In the data rows, the value 128 means zero.
A hidden rule labels the rows of this table. It goes by one to three of the table's principal directions, not those with the most spread.
[166 149 135 120 137 162 102 129  78 170  77 133 185  70 118 126  89 109
  80 148 145 117  80 126 103  63 106 114 133 155  90 166 112 136 172 107
 150 177 137 167 105] g
[135 126 146 126 169 151 112 113 121 148  97 172 106 117 117 154  98 113
 106 174 164 122  79 123 115 139 147 111 141 120 108 157 106 148 156 133
 151  93 121 155  81] f
[123 125 138 133 157 128 130 120 157 134 166  92  93 151 130 118 140 179
 147 170 172 165 151 106 103 157 139 127 114 123 133 120 104 123 130 112
  85 135  94 120 148] e
[130 137 129 123 144 128 112 134 145 116 148 116 129 150 135 106 139 124
 144 113 100 121 150 136 147 133 127 143 128 138 141 135 153 138 102 136
 123 113 122 111 135] f
[163 121 139 119 151 146  98 140 116 165 112  75 162 118 119 101 114 151
 108 163 164 156  92 118  45  82  96  95  96 175  92 144  92 126 161  81
 121 200  88 149 147] d
[162 119 137 134 135 133 119 137  99 155  91 119 175 116 126 129 113 116
 107 145 135 141  94 132  93  90  93  85 110 155 106 147 115 135 145  91
 131 175 124 152 134] g
[149 118 141 137 182 155  87 126 133 153 112 128 125 138 110 121 104 134
 110 160 148 123  93 122  85 107 126 101 131 154 105 164 119 142 147 114
 146 127 100 148 107] f
[140 111 138 142 145 140 117 144 123 136 105 134 137 130 107 132  98 101
 110 139 133 117  98 133 103  99 129 104 128 142 108 152 134 132 140 128
 156 124 132 145 104] f
[154 114 132 128 142 139 110 153 111 131 106 125 166 141 129 106 124 122
 125 130 116 138 102 138  92  97  88 105 101 166 114 135 127 133 141  95
 155 163 128 138 141] e
[131 105 119 133 136 118 100 146 152 127 135  96 132 168 125  93 140 137
 135  98  95 131 135 131  94 117 109 111 115 154 129 126 136 121 110 112
 135 149 100 115 154] f
[ 89 165 111  91  66  88 165 123 145  88 185  96 124 118 152 112 172 142
 165  68 106 121 212 127 201 169 144 204 138  91 168  75 141 106  90 172
  84 131 137  81 170] d
[146 115 152 127 151 137 120 149 142 134 131  95 133 147 125 101 118 122
 132 161 148 155 108 132  79 117 123 114  97 155 111 136 117 133 137 112
 129 139 110 133 133] e
[129 117 163 134 175 145 141 122 151 113 139 166  70 160 136 157 126 107
 149 198 161 144 103 138 129 177 164 130 118 119 138 144 137 160 120 142
 123  38 129 132  90] e
[131 119 114 140 125 128 126 134 111 133 106 142 143 124 123 134 116 119
 117 119 107 126 120 130 132 113 115 101 128 130 124 135 130 127 130 112
 144 143 144 132 124] e
[124 129 122 125 120 122 140 134 127 111 145 124 128 137 137 127 145 137
 146 122 120 134 148 131 141 138 121 138 118 127 143 114 138 126 116 125
 116 129 135 115 144] e
[118 125 152 109 127 117 146 110 129 130 129 164  70 131 153 172 158 119
 132 169 173 153 116 120 134 196 159 154 125  86 157 117 106 144 124 136
  83  81 108 132 120] f
[117 120 140 146 145 122 140 106 145 128 123 153 110 134 110 155 109 125
 125 141 151 112 121 126 140 148 152 110 153 105 119 135 123 132 134 154
 140  89 129 139  98] f
[134 133 119 138 102 119 137 127 127 119 132 119 155 132 142 109 145 130
 138  99  91 129 144 140 142 116 106 132 124 139 134 116 146 123 116 122
 131 142 145 121 151] e
[118 115  97 132 113 125 121 133 105 122 103 165 132 126 125 143 129 123
 119  91  93 109 121 130 143 122 112 112 137 122 135 124 134 123 127 120
 158 136 145 126 125] d
[154 162 115 107  70 123 137 137  71 131  97 126 218  75 151 117 138  96
 113  77  82 110 132 149 163  76  79 148 125 147 127 124 149 128 128 120
 133 186 166 133 152] d
[149 136 117 137 118 142 115 141 109 134 119 111 174 118 133  96 126 130
 121 110  94 130 128 135 119  81  94 125 117 161 119 135 143 124 134 103
 143 170 145 132 145] e
[151 115 122 148 121 131 121 142 108 136  98 127 171 126 122 127 115 102
 114 114  95 118 107 144 115  82 100  92 121 156 115 146 149 132 125 109
 149 150 145 140 127] g
[136 136 117 121 115 129 130 136  97 114 106 173 150 124 151 135 142  99
 131 105  81 120 125 146 170 130 105 136 125 128 148 129 154 143 114 121
 144 119 162 124 128] e
[131 133 114 118 115 118 125 139 110 120 115 131 174 123 130 109 127 128
 128  90 102 120 137 134 143 111  95 123 125 136 124 116 127 121 132 121
 152 169 141 124 147] e
[122 143 134 113 110 121 146 126 119 129 149 113 117 113 142 133 152 152
 133 142 164 152 154 110 131 147 133 164 120 106 146 107 110 117 135 123
  81 150 119 125 152] e
[162 117 137 150 140 150 122 126 109 160 107 112 139 118 126 144 119 126
 110 177 145 147  90 130  80  91 115  87 110 160 111 158 128 140 139  89
 109 144 121 153 122] g
[122  90 134 116 119  96 139 127 121 137 103 158  88 153 151 169 164 123
 128 146 150 168 103 121 101 188 122 101 103  99 153 106  90 134 121  98
  94 127  95 131 146] f
[157 155 118 114 121 128 106 125 106 160 116  70 213  95 129  76 118 164
 111 106 122 139 137 120 107  72  74 112 120 164  96 128  98 113 153  91
 125 237 113 137 171] g
[138 138 138 133 101 124 147 108 105 156 103 134 135  87 132 160 122 112
 102 146 152 132 111 124 131 122 138 124 140 109 122 136 115 129 140 127
 102 135 135 151 117] g
[113 158 128  97 100 127 130 126 122 122 147 119 125  96 133 115 140 137
 123 105 147 115 152 114 144 131 143 195 143 108 137 108 119 112 141 156
 116 140 125 122 136] e
[142 119 123 141  99 123 143 165 120 104 133  98 181 140 128  96 131 110
 143  96  86 129 140 150 121  82  92 124 101 163 125 117 163 118 116 117
 148 160 160 118 155] e
[135 136 117 134 135 131 112 129 126 131 114 124 170 121 114 103 102 123
 119  99  97 106 128 136 140  95 110 110 141 145 106 141 135 125 133 131
 167 149 141 130 122] g
[184  80 140 170 152 130 116 133  84 188  49 118 199 121 101 155  88 127
  81 170 162 152  54 124  36  60  66   3 104 169  74 164  89 130 173  51
 142 215 109 186 131] f
[120 141 121 122 106 111 142 136 140 105 146  94 176 123 113  99 114 126
 142  80 106 101 160 140 152 103 118 135 136 137 113 112 142 112 121 157
 152 150 145 112 141] d
[134 125 128 130 144 144 118 132 117 127 112 159 124 129 127 140 118 108
 123 138 119 117 106 136 133 124 129 122 130 134 127 145 140 142 129 128
 149 104 140 135 105] g
[ 70 147 108 102  92  88 153 111 167  85 180 140  72 144 150 126 171 143
 166  74 101 119 201 122 209 210 168 195 153  67 178  79 135 114  85 180
 102  80 131  80 146] g
[134 154 121 121  87 114 141 112 107 140 124 106 173  87 133 125 135 139
 116  98 128 117 148 124 147 104 111 144 143 122 123 116 122 114 135 132
 108 175 134 134 150] f
[153 143 125 135 127 146 116 140 105 131  99 124 202 101 109 110  86  90
 109 102  91  88 110 151 140  57 105 109 139 165  94 159 159 135 136 138
 180 147 163 141 106] g
[113 147 116 115 110 107 138 115 148 114 166  97 123 133 141 118 156 151
 153 102 111 126 177 128 161 149 133 153 134 119 148 108 139 122  96 143
  91 128 118 100 156] d
[107 136 135 115  80 123 159 130 151 111 179  87  78 122 145 123 167 144
 149 136 153 150 154 121 112 150 163 192 112 116 151  91 130 110 118 146
  78 111 120 109 151] e
[113 139 131 141 113 130 148  97 127 138 122 147 111  91 110 165 106 123
 108 134 156 100 122 119 149 128 165 135 167  97 116 135 124 122 143 164
 130  97 142 144  91] e
[145 143 109 138  81 124 142 136  84 128 107 130 192  97 141 123 136 115
 117  88  84 120 139 140 155  82  87 130 127 140 132 123 152 120 127 110
 133 177 170 133 151] e
[130 132 165 114 137 129 153 112 126 142 143 133  72 120 149 169 154 140
 131 206 211 173 119 108 109 181 159 156 112  95 148 121  95 140 139 122
  57 102 100 141 127] e
[126 147 135  97 117 114 131 122 109 131 121 142 140 109 144 133 144 128
 123 118 146 131 139 119 151 151 121 158 133 103 141 114 106 128 136 133
 109 148 119 129 141] f
[115 132 138  96 117 105 155 116 123 131 150 120  90 124 154 157 170 164
 143 164 191 174 149 103 124 192 135 150 107  89 157  93  82 123 130 112
  53 146  93 120 161] e
[105 132 131 121 119 107 150 130 162  83 174 126 106 163 141 120 159 126
 172 102 106 119 173 142 171 169 144 166 128 114 159 102 161 130  89 165
 118  80 135  95 142] f
[131 149 111 117  95 127 128 117  95 134 110 162 139 103 163 128 157 127
 119 104  95 136 133 128 163 137 109 157 133 114 152 116 127 130 128 112
 119 144 148 129 144] e
[ 94  91 108 124 158 119 107 141 158  89 140 177  67 194 124 138 148 129
 156  98  93 108 132 133 140 181 140 123 131 116 158 115 146 136  97 143
 163  66 114  99 119] f
[105 162 119 110  94 116 150 141 144  75 178 116 137 129 139 105 147 105
 165  72  78  92 192 150 207 134 146 200 141 119 158 108 188 125  83 185
 128  89 166  87 135] g
[103 126 156 112 115 108 164 133 195  97 214  57  48 169 146 124 175 139
 182 165 164 166 175 129 116 190 184 181  97 116 164  96 142 127  79 158
  44  68  93  87 152] d
[131 106 141 134 139 131 126 129 125 150 112 122 112 123 107 153 112 131
 107 159 179 134  97 113  77 121 138 102 125 125 109 136 100 122 153 120
 122 139 102 149 115] g
[104 108 131 120 138 127 128 134 123 123 112 176  90 130 113 152 116 126
 115 133 165 123 108 111 119 158 147 134 138  93 128 116  97 119 156 141
 156 112 124 137 105] e
[ 92 126 146 106  98 101 159 114 144 135 146 124  57 112 132 167 146 130
 122 151 197 149 141 100 125 190 186 169 138  64 148 100  87 112 132 157
  69 105 100 125 124] g
[ 91 142 130 114 106 107 153 125 158  90 175 130  91 140 134 128 152 128
 157  99 128 113 180 126 178 174 164 191 145  89 159  97 146 118 103 180
 111  82 135  99 132] e
[103 103 142 109 184 132 114  95 123 158  82 230  27 132 132 199 118 131
 102 203 201 155  67  96 119 229 174 102 144  61 137 138  50 150 162 120
 128  68  91 154  73] d
[112 147 132  93 107 103 137 116 124 134 126 127 132 103 137 128 134 132
 122 112 152 132 144 114 150 158 136 155 139  93 131 106  91 117 138 145
 110 151 114 125 139] g
[155 135 135 150  97 126 154 120 110 154 124  74 173  93 122 138 121 134
 114 146 149 140 128 128 102  77 113 103 120 148 108 136 129 118 136 108
  88 177 133 147 145] g
[147 133 138 109 108 135 131 162 109 106 133 127 140 137 159 119 160  85
 144 124  96 137 126 153 133 119 113 166  94 153 155 127 170 146 102 122
 115 115 145 116 143] g
[160 117 138 156 171 167  99 116 130 177 114 103 109 125 121 128 109 151
 104 201 157 160  83 115  58  99 129  82 114 163 102 170 109 140 150  79
 110 139 101 156 113] e
[165 113 128 156 156 139 103 132 135 167 114  55 189 133 103  84  94 164
 113 148 136 151 106 124  51  59  84  50 106 189  74 150 103 117 153  75
 139 212 101 148 151] g
[152 115 116 143 141 137 111 136 103 145 100 129 162 130 124 129 120 134
 115 131 113 134 108 130 106  94  90  82 115 155 116 145 128 132 135  87
 138 168 129 140 137] e
[171 107 123 138 164 166  89 155  63 151  35 198 188 111 112 145  75  71
  83 139  99 106  39 148 104  64  80  58 120 170  92 181 133 155 163  89
 214 147 161 169  82] d
[106 169 125  80 120 124 119 114 125 116 145 160  94 110 157 136 157 116
 135 109 118 111 158 124 197 180 158 204 151  89 167 120 135 142 106 166
 102  87 125 106 121] g
[126 158 135 121 109 126 144 139 148  97 181  94 132 140 155  88 160 129
 164 112  98 137 184 140 168 135 132 192 117 134 158 111 169 128  95 146
  99 112 147  98 157] e
Here are more rows. What is the label of each one?
[105 125 117 125 136 134 118 138 159  79 160 157  88 170 134 119 150 110
 162  91  73  93 148 150 167 153 149 168 137 131 159 123 185 141  87 168
 158  46 143  96 114] -> f
[139 135 106 128  91 100 125 138 107 123 110 105 224 116 121  94 127 130
 122  44  79  99 154 138 145  76  69 114 137 147 114 112 138 106 129 124
 158 209 141 126 168] -> f
[140 134 127 124  95 138 131 140 105 135 125 115 132 107 143 130 148 115
 118 129 122 136 121 131 113 104 122 153 113 140 139 127 142 127 126 114
 105 142 135 131 140] -> g
[169 116 163 148 207 168 109 127 133 151 120 123 131 150 123 118 102 147
 129 221 177 166  80 127  67 115 113  81  97 170  98 165 109 154 158  84
 134 127 109 157 113] -> e
[139 155 116 112  71 113 140 126  96 139 124 101 175  87 150 121 154 127
 119  92 108 129 151 129 147 102 102 155 126 129 139 113 133 117 121 117
  92 184 137 126 165] -> g
[121 128 116 110 107 102 119 158 146 106 145  75 179 145 119  69 127 129
 143  59  89 116 163 137 127 103 101 136 118 150 119 104 134 105 115 139
 153 180 122 102 166] -> g
[ 88 127 116  96  72  94 156 135 114 100 127 163 108 111 131 158 149 110
 129  76 133 106 148 122 166 166 147 175 145  75 154  85 118 108 126 168
 131 119 140 113 131] -> g
[127 117 123 142 161 148 110 134 133 121 119 161 114 147 118 127 112 122
 128 134 111 117 111 133 129 126 131 114 133 137 125 145 141 138 131 127
 166  98 139 131 103] -> e
[110 123 158 159 136 127 166 120 179 113 189  85  79 148 109 131 124 155
 153 172 188 143 160 115 113 147 177 148 130 111 127 117 132 114 127 159
  94  86 122 123 123] -> e
[122 117 124 128 111 116 142 125 121 117 121 165  97 142 152 162 159 103
 138 126 103 134 125 140 153 164 135 132 123 110 162 122 148 143  98 127
 109  86 138 119 126] -> g
[145 115 117 130 124 146  96 147  98 153  81 143 138 114 126 127 115  98
  92 122 102 126  83 132  95  90 113 107 121 150 117 152 127 132 141  99
 154 150 132 145 115] -> g
[128 126 127 128 106 134 123 132 135 122 130 140  94 138 152 127 156  97
 131 119  88 130 119 144 133 138 145 158 123 132 153 130 160 141 101 133
 120  82 136 119 123] -> f
[ 87 139 144  91 105 100 155 132 172  93 188 102  67 144 140 123 160 129
 163 122 157 137 176 121 152 195 180 203 126  87 161  88 125 117 102 180
  85  83 108  92 141] -> g
[147 122 155 128 128 134 130 119 113 174  97 112 125  95 122 151 107 116
  92 182 188 153  83 114  76 116 141 105 121 124 102 146  86 129 161 110
 101 150 105 162 113] -> g
[135 127 129 137 130 133 129 108 110 143 106 162 115 115 130 172 130 116
 113 144 135 117 108 128 138 133 136 115 144 116 134 146 134 143 126 127
 116 103 129 144 107] -> f
[107 108 146 141 170 115 125 113 172 125 141 133  91 159  96 144 105 139
 132 141 170 111 131 116 121 161 163 108 153 103 116 133 112 126 131 162
 138  87  98 130 102] -> f
[145 137 118 135 120 148 119 122  81 151  78 177 155  91 137 136 114 115
  94 129 114 128  93 127 135 103 106 119 137 128 119 143 117 133 159 102
 157 151 158 155 113] -> e
[136 120 130 143 139 143 120 134 128 124 113 150 123 136 123 137 112  91
 123 131  99 109 104 147 133 113 137 114 133 142 124 153 160 145 116 137
 155  86 148 133  97] -> g
[123 169 118 107  78 110 156 131 114  93 160 123 161 114 163 114 170 117
 157  79  82 118 188 145 205 135 114 195 129 118 167 102 171 128  92 150
  99 129 164  99 162] -> e
[ 82 121  96 130  92  96 152 142 156  65 161 143 119 157 116 125 138 110
 164  41  61  77 183 148 198 147 144 153 151 106 154  95 180 111  82 186
 165  82 165  84 129] -> d
[113 138 123 127 106 107 146 113 143 128 150  98 124 119 126 129 134 145
 134 115 137 128 160 120 143 139 142 137 140 110 131 112 121 113 118 143
  99 138 120 117 142] -> g
[136 137 140 143 135 124 139 117 144 134 138  88 165 117 102 119  94 133
 127 132 145 112 138 131 127  98 131 105 142 139  96 139 130 121 134 147
 133 141 130 135 121] -> g
[107 150 113  93 109 113 120 120 114 113 134 164 118 118 148 133 162 134
 132  82 113 108 159 119 179 164 128 183 149  93 162 105 127 125 119 149
 120 126 124 112 142] -> f
[124 123 136 125 151 138 126 119 132 142 142 128  81 135 138 138 145 168
 131 179 179 169 126 102  98 163 138 134 113 114 139 121  93 128 144 101
  89 132  99 132 138] -> e
[103 138 123 122 132 104 137 110 167 124 155  88 136 129 107 101 107 164
 140 108 143 123 165 116 143 143 140 120 146 112 107 108  99 105 132 154
 133 149 112 113 138] -> d
[101 171 134 107  80 109 170  87 127 127 148 139 101  77 143 164 143 123
 127 124 156 115 163 118 196 170 176 190 166  67 149 108 122 123 120 180
  79  94 142 123 117] -> g
[136 145 122 132 118 126 138 135 124 106 138 125 167 133 142 102 134 120
 148 103  82 124 152 147 166 115 104 137 122 144 135 124 159 132 110 129
 141 132 161 114 143] -> e
[155 110 120 151 156 152 108 130 105 153  87 147 142 129 123 141 105 117
 109 160 111 138  81 136 101  98 105  64 116 158 109 163 130 146 136  84
 149 136 137 149 109] -> d
[119 159 112 121 109 131 124 123 138 110 157 115 144 122 142  85 145 148
 144  84  88 115 169 131 165 121 120 175 139 133 139 112 148 118 118 143
 136 135 144 108 149] -> e
